Rows swapped in pairs by one turn or mirror: which row each one swaps with
J238: -1 -1 -5 8 12 -15 9 -4 3 -14 3 4 18 6 -7 2 -9 2 6
J846: -6 5 -5 16 10 -16 16 4 -4 -9 5 -8 3 -3 -13 21 -14 -12 -6
J264: 4 -4 -7 -1 24 -7 5 2 -5 -13 -6 -6 -2 8 -20 -3 -15 -12 -14
J676: 3 -4 15 4 6 -20 0 2 -2 -9 -1 7 4 2 -12 17 7 -11 -1
J165: -14 1 8 -2 13 -4 -15 -2 -4 -13 -1 -3 2 6 5 2 -9 -10 0
J302: -5 16 2 6 6 -1 5 10 -19 -16 -7 3 -3 -6 -6 16 0 2 -2
J462: 9 -1 2 3 14 -15 0 3 -7 -16 -20 -12 -1 -4 -4 10 -5 -5 4
J448: -1 -1 -7 1 -1 -3 -16 -1 3 -7 1 15 4 7 -3 4 2 -7 -2
J785: -17 -6 -7 -5 7 12 17 3 0 -4 -2 -3 3 1 0 19 -1 1 -2
J200: -11 -2 -4 22 5 2 -3 6 -2 -3 1 -15 2 -5 -28 18 -2 -1 -2
J325: -7 -4 -21 -7 17 -13 0 -2 4 -8 0 -13 5 1 -21 3 3 -10 -4
J143: -12 -6 0 10 5 5 -4 12 -18 -6 -1 1 4 9 -25 13 10 0 -7
J110: 3 -2 -4 2 5 -12 12 5 -3 -16 -1 -9 1 2 -34 1 -8 -6 -5
J449: 12 1 -10 -3 1 -2 1 -1 7 -10 7 -6 3 6 9 13 -9 -8 -6
J882: -4 3 4 0 7 -4 -16 7 -3 -19 -1 -8 14 11 -12 12 -17 1 0
J394: 10 -11 2 9 0 4 23 11 -6 -9 -2 -4 2 0 -4 13 -4 0 -7
J979: -3 1 3 12 5 -11 10 10 -4 -6 -8 -7 -1 3 4 -5 1 -23 -5
J279: 2 -1 -28 1 10 2 10 7 -3 -15 -2 -10 3 -3 2 7 -3 -12 -3
J353: -9 -10 1 3 0 1 2 -5 16 -10 3 -3 16 -1 -4 5 -12 -7 5
J845: -10 -4 0 0 1 8 -4 6 10 0 -21 0 1 7 -8 22 3 -12 3
J488: 3 0 -24 6 10 -9 -13 5 0 -9 1 -14 0 2 -16 14 -7 -11 -4
J10: -10 -3 6 -4 4 10 -5 10 -18 1 3 -13 -2 5 -10 17 -2 -3 -10
J758: -10 -1 -16 -4 13 -11 9 7 -2 -9 -2 -11 2 2 -18 -9 -5 -16 -5
J540: -6 -2 4 0 22 -8 -3 3 -5 -20 5 1 3 1 -16 22 7 -19 -5
J458: 2 -5 1 8 7 -13 10 8 2 -4 -1 4 8 -16 -7 -5 -11 -14 2
J169: -14 -2 -17 9 7 -10 -10 1 5 -10 -4 -20 3 -3 -13 12 -10 -17 -3
J722: -15 -4 16 3 10 -11 -9 3 -3 -1 -5 7 -1 5 -4 11 -2 -9 -7
J70: -11 -4 -5 5 12 13 2 -7 -3 -17 6 0 9 14 -13 6 13 2 1
J395: -2 8 -2 6 15 -7 8 -9 11 -21 -7 2 3 2 0 20 0 -6 0
J486: 16 -4 -10 8 8 16 -4 3 -2 -8 -3 -5 3 0 -2 21 4 -2 -4
J496: -3 -4 -3 8 -2 -4 -10 10 1 -13 0 -15 18 5 -10 20 -13 -1 -1
J119: -4 -21 -8 0 -1 2 6 14 3 -9 3 -9 9 -12 -16 9 6 1 0
J8: -2 -16 -11 10 3 3 2 7 13 5 -1 -5 -1 -4 -10 5 -4 -19 -14
J362: -9 -4 1 0 7 6 -6 9 -19 -5 -9 -13 -9 2 -10 10 9 1 0
J675: -11 -10 -7 -14 20 -4 1 3 -5 -3 2 -14 4 15 -11 14 -5 -8 0
J215: -2 12 -5 2 -6 8 -3 9 10 -1 -2 11 2 4 -1 10 -1 -7 -8
J103: -16 9 -3 10 3 12 -4 9 -10 -7 7 7 6 6 -19 7 4 -1 -7
J833: 4 -10 0 9 0 -2 4 6 -8 -5 -8 -3 -13 -4 -13 -7 6 -22 -7
J158: -5 1 10 16 -5 2 6 5 -7 -17 -17 -7 -11 -3 -3 12 -2 -10 0
J341: -13 4 -9 12 18 7 5 -1 0 -16 -6 7 -1 14 -21 15 -8 -6 -8
J295: 0 -4 0 5 11 18 2 0 0 -13 -3 -28 -5 -4 -13 2 -1 -12 -6
J54: 6 -5 11 1 8 -15 18 5 -5 -16 3 -11 4 -1 -8 5 8 0 -4
J391: 3 -8 -6 11 -3 13 -1 10 4 -4 0 -9 -5 -8 -14 3 -15 -16 -11
J177: -2 -6 20 6 8 7 12 2 -3 -9 4 -3 -1 2 -16 12 -11 -23 -8
J848: 4 -21 -9 2 0 7 8 2 13 -5 -4 -2 4 0 -9 11 12 -16 -3
J930: 9 -4 4 11 8 -14 0 4 -3 8 6 -16 7 1 -5 10 2 -15 -5
J224: 2 1 2 6 11 18 23 0 -4 -10 -5 3 -5 3 -21 10 2 -9 -5
J50: -9 -4 -5 16 8 15 -5 -2 -2 -8 -3 2 5 0 -13 0 1 12 -6
J755: -7 -2 8 -3 13 10 4 0 -4 -10 -5 -29 -3 -1 -12 16 3 -17 -6
J300: 1 -2 -9 7 3 9 8 5 14 -25 -5 6 5 7 -12 23 5 -7 -5
J299: -5 -1 3 2 13 17 5 4 0 -6 0 18 3 -1 -2 11 0 -18 -2
J897: -5 -8 -4 5 12 -6 16 0 -5 -2 5 -10 3 0 -13 -6 -7 10 -6

Swapped with J758: J103
Swapped with J143: J325
Swapped with J722: J8
Swapped with J295: J882

Rows swapped in pairs by one turn or mirror: which row each one swaps with
J778: -14 14 -2 11 -11 0 -4 -15 0 -4 -3 -14 -9 10 -3 -9 -4
J88: 13 1 -2 -4 -3 -2 -3 15 4 0 -16 2 -14 -1 1 -2 7
J643: 8 -7 -10 -8 -6 -4 3 0 -11 8 -6 -4 9 4 -3 -11 7
J648: -9 13 1 21 16 7 2 1 1 1 -2 -4 -17 1 -1 0 -1
J440: -24 3 -4 15 6 -4 -1 -2 -5 -1 -14 0 1 2 -4 -12 12
J175: -5 4 -6 1 1 -1 7 -15 -2 0 20 -3 -14 4 0 -10 0
J864: -8 -5 4 5 5 -6 -7 7 14 -4 -4 5 -18 -4 8 0 10
J399: -16 -2 -6 11 -10 10 -3 10 -1 0 9 2 -22 -1 6 -6 5
J554: -7 1 -3 31 14 0 -4 -6 2 2 6 -4 -2 3 -3 -5 4
J670: 11 -6 -3 15 -11 -8 3 11 5 3 14 -5 -11 4 3 2 7
J743: -10 -6 -5 -5 -22 -7 -3 9 -2 2 -6 0 -11 1 0 -9 0
J795: 8 -3 -4 -5 -10 -11 3 9 -1 -2 13 -7 -10 -1 2 -7 17
J174: -4 0 9 8 -2 4 -12 -13 8 -8 -3 -9 -1 4 -9 1 -6
J96: -4 6 -4 -14 2 -5 6 -13 8 -1 -10 -8 -7 0 -3 -10 -2
J469: -13 0 1 13 -10 -3 -1 3 6 1 -14 -15 -6 4 -14 0 -2
J832: -9 -4 -5 4 -3 -10 -9 20 -6 9 -8 3 1 4 1 0 0
J205: 7 -2 -1 18 18 -5 5 2 6 2 -11 -12 -17 -1 -4 -3 3
J997: -9 -12 7 9 -10 -11 -8 5 4 4 -2 -9 -4 2 -4 7 9
J960: 17 -4 -4 21 -2 5 -1 -2 1 -2 -12 -9 0 1 0 -5 16
J384: 16 3 -1 2 -9 -3 -4 -4 -2 -2 -22 -5 -10 1 -2 -4 1
J995: -2 14 -6 18 -9 -5 0 -4 -14 -9 -3 -6 -5 8 -9 -15 -7
J359: 2 -3 3 3 -12 -5 -13 -11 0 6 4 -4 7 10 -8 -3 2
J43: -5 3 -10 6 19 3 13 14 -2 -1 -3 -5 -10 -3 3 -5 11
J51: -12 6 -3 -13 -9 -6 0 0 -5 -5 7 7 -13 3 2 -5 3
J262: 2 17 2 13 -5 2 -5 -11 -9 -10 -1 -12 -3 3 -11 -15 11
J747: 6 -1 -14 10 -2 9 12 -1 -12 9 -1 -2 -14 0 6 -11 17
J468: -9 7 2 21 -7 12 4 -9 5 4 -1 -11 -17 2 -7 -6 10
J107: -2 10 -10 14 8 12 10 3 -11 5 -12 -2 -8 3 -6 -13 17
J225: -22 6 0 14 0 2 -1 -7 -11 -7 5 -1 -19 -2 0 -7 2
J235: 10 9 -2 2 8 5 0 1 5 -1 17 7 -13 1 4 -11 -2
J470: 0 17 0 26 16 -3 0 1 3 -3 4 -6 -9 1 -1 -5 5
J30: -2 -5 -11 12 4 -1 -12 12 -16 4 -8 9 -4 2 5 -16 5
J836: 15 7 1 5 8 14 2 -15 1 -3 3 -3 -14 -1 1 -9 4
J206: -8 -5 -5 4 -17 -2 -4 3 7 8 13 -7 -10 7 10 -1 9
J290: -13 -10 -5 4 6 1 11 0 -1 5 -12 -8 5 4 -5 -13 15
J467: 19 4 -3 14 3 -2 -1 -8 4 0 17 -1 -11 1 2 -8 8
J714: -3 3 -7 6 -1 -19 -8 19 -5 1 0 4 3 2 4 -7 2
J139: 9 3 -11 5 -6 -17 1 -6 -11 1 0 -3 8 6 -8 -17 1
J320: 3 6 1 8 5 4 -16 13 -2 -6 -19 0 3 1 -2 -4 6
J293: -17 -11 -10 -1 -2 2 5 0 -6 2 16 -1 -3 1 3 -7 5
J691: -5 -8 -7 5 3 -19 -9 9 0 -5 2 4 -3 0 4 -6 -10
J913: 0 -2 6 0 5 11 -12 0 9 -10 -7 7 -16 -2 7 -12 5
J728: -2 1 -4 3 -5 15 -8 -7 3 12 4 4 1 2 5 -10 20
J464: 3 4 -4 5 1 -6 2 -1 -3 9 -3 -5 17 10 -14 -11 0
J810: 8 -1 -17 2 -2 -3 8 3 -12 -11 -8 0 -13 -4 9 -16 3
J95: 11 -10 -10 2 0 1 -2 12 -11 8 -2 0 0 6 6 -20 -1
J450: 16 3 0 15 13 7 4 -4 2 2 -6 -12 -10 5 -3 -15 -4
J803: -7 8 8 12 -4 4 -2 -10 6 4 1 -7 0 9 -11 5 17

Swapped with J450: J95
Swapped with J670: J995
Swapped with J832: J648
Swapped with J470: J714
Swapped with J554: J691

Rows swapped in pairs by one turn or mirror: which row each one swaps with
J79: -18 -11 9 11 0 0 -15 5 -11 -3 7 -16 5 -2 3 -1 -2 0 -5 7
J663: 12 -5 13 -8 5 -4 -10 -2 -1 9 -16 -4 -4 -9 2 -1 5 -2 12 2
J751: -2 -6 16 7 -6 -9 -11 9 -13 23 -6 -12 5 -9 5 -5 -6 2 -2 6
J428: -6 -13 0 -5 -12 3 1 -11 -5 1 -7 11 9 6 -3 -16 0 16 2 -3
J843: -1 4 -2 -4 -1 12 -18 0 5 -7 -5 0 12 3 4 -13 -9 19 0 6
J322: -8 3 3 -5 -10 -2 -5 -8 0 -2 16 -3 14 -6 -3 -13 2 24 4 1
J718: -3 4 0 -6 -1 15 -15 2 8 -4 -6 0 14 2 -1 -10 -12 15 1 7
J401: 8 0 17 12 -8 -5 -16 6 -10 1 6 -5 -6 -1 21 -5 -2 2 -9 -6
J388: -7 -10 -1 -7 -12 5 4 -10 -5 0 -10 8 6 1 -3 -12 -8 19 1 -8
J807: -11 -6 -6 -5 -4 -9 -14 -4 2 -8 2 9 -4 -21 4 -9 -1 14 5 -1
J66: -14 -7 3 6 -13 -2 -16 5 -12 -4 15 7 -7 0 4 -16 -8 4 1 6
J357: 7 2 8 -9 -5 -6 -5 -8 -7 11 -2 -5 -4 22 3 5 3 9 3 4
J128: -5 -15 -2 -6 -11 5 2 -8 -6 -2 -8 9 10 4 0 -16 -4 17 -1 -5
J872: 7 -4 24 8 -7 0 -15 5 -11 13 -2 -12 4 4 9 -12 1 -3 -2 0
J5: -7 -4 -4 -6 -1 -5 -10 -2 4 -6 3 9 -5 -25 7 -6 -1 13 5 -1
J715: -12 -6 -6 -2 -7 1 3 1 -3 -1 -13 3 18 0 -8 -3 -10 15 -2 0
J902: 5 9 15 7 -7 5 -18 3 -6 0 6 0 -8 -2 15 -8 -10 -4 -5 -2
J869: 8 -2 6 0 -12 -12 7 -15 0 7 3 -4 2 -2 -2 10 2 6 7 -14
J516: -17 -3 0 3 -10 -7 -13 2 -12 -6 17 0 -6 -7 6 -3 -13 4 -5 5
J560: -16 -7 8 7 -2 0 -11 6 -12 -2 7 -10 0 -4 -6 -12 -12 -5 -3 10
J455: 8 -9 13 -5 3 -8 -11 -2 -2 13 -20 -8 -2 -4 3 -2 8 -1 7 0
J865: -1 -9 21 8 -8 -7 -9 7 -15 16 0 -15 7 -3 7 -7 -4 3 -5 5
J689: 2 -9 19 5 -5 -7 -10 10 -12 19 -7 -16 6 -3 4 -5 -3 4 -4 6
J196: 10 -3 4 3 -15 -10 3 -13 3 8 4 -2 -1 2 0 11 6 7 8 -11
J573: 6 3 2 5 2 -6 -16 0 6 0 3 -16 3 7 -1 18 3 6 8 1
J698: -9 3 -2 2 -3 -16 -1 5 0 -13 -2 4 1 -4 0 13 5 1 0 -8
J980: 8 3 8 -5 0 -7 -6 -6 -2 11 4 -8 -3 18 -5 11 1 11 6 3
J505: -7 -12 -3 -6 -13 6 3 -12 -3 3 -6 6 11 3 -5 -14 -5 18 1 1
J116: 4 -2 21 7 -7 -8 -8 4 -12 15 2 -19 2 -3 11 0 -6 0 -5 0
J704: -8 -1 4 7 -14 -9 -14 6 -12 1 16 9 -11 -4 6 -9 -11 3 1 5
J75: -15 -2 -4 -1 -2 -11 2 3 -1 -7 -13 -2 10 -2 -5 9 -3 6 -5 -4
J203: 13 5 4 9 -14 -8 -4 2 5 2 -4 7 4 6 0 8 6 7 9 -15
J636: 8 7 14 8 -3 -3 -18 2 -7 -2 3 0 -10 1 19 -1 -11 -1 -5 -3
J38: 10 -4 6 3 -10 -11 5 -10 0 5 4 -6 0 0 -5 10 3 3 9 -15
J122: 8 8 9 5 -10 -2 -7 6 7 -4 -13 10 8 1 2 -9 7 3 3 -14
J192: -6 -7 4 6 4 -2 -16 2 5 -2 0 -19 7 7 -2 14 6 9 7 4
J243: -6 -18 12 -5 0 2 3 -13 -7 0 -4 -12 9 -15 3 -6 4 13 3 -2
J31: 6 -14 11 -5 7 -4 -9 2 -1 12 -19 -6 -3 -2 4 -2 9 0 7 4
J776: -10 -11 -4 -5 0 -6 -13 -3 -1 -9 -1 7 -1 -20 8 -3 5 17 6 2
J387: 1 3 12 -2 -3 1 -2 7 0 -4 -21 5 15 0 1 -16 4 3 -3 -5
J824: 5 1 2 6 -1 -4 -16 2 10 -1 3 -10 2 7 4 19 5 10 6 -2
J181: -9 -3 2 9 -14 -10 -18 8 -10 6 11 11 -9 -8 7 -9 -7 7 3 4
J793: -7 -1 0 5 -12 -8 -16 9 -8 -1 16 11 -10 -9 5 -8 -10 8 0 4
J209: -17 -10 11 13 2 1 -14 6 -9 -4 6 -13 9 -5 -3 -9 -5 1 -1 8
J555: 6 -7 6 -5 -5 -1 -5 -13 -4 -5 1 10 -19 -1 5 -2 4 0 12 -4
J608: 4 12 3 -6 -2 12 -19 -1 7 -7 -1 2 2 0 9 -9 -13 13 1 1
J756: -5 2 3 -3 -6 3 -9 -6 1 0 12 0 13 0 -1 -14 -1 30 0 3
J27: 6 -7 7 3 -13 -9 5 -9 1 7 0 -3 -1 1 -5 8 7 8 12 -17

Swapped with J401: J560
Swapped with J715: J203
Swapped with J455: J807
Swapped with J776: J663
Swapped with J505: J196
Swapped with J555: J243

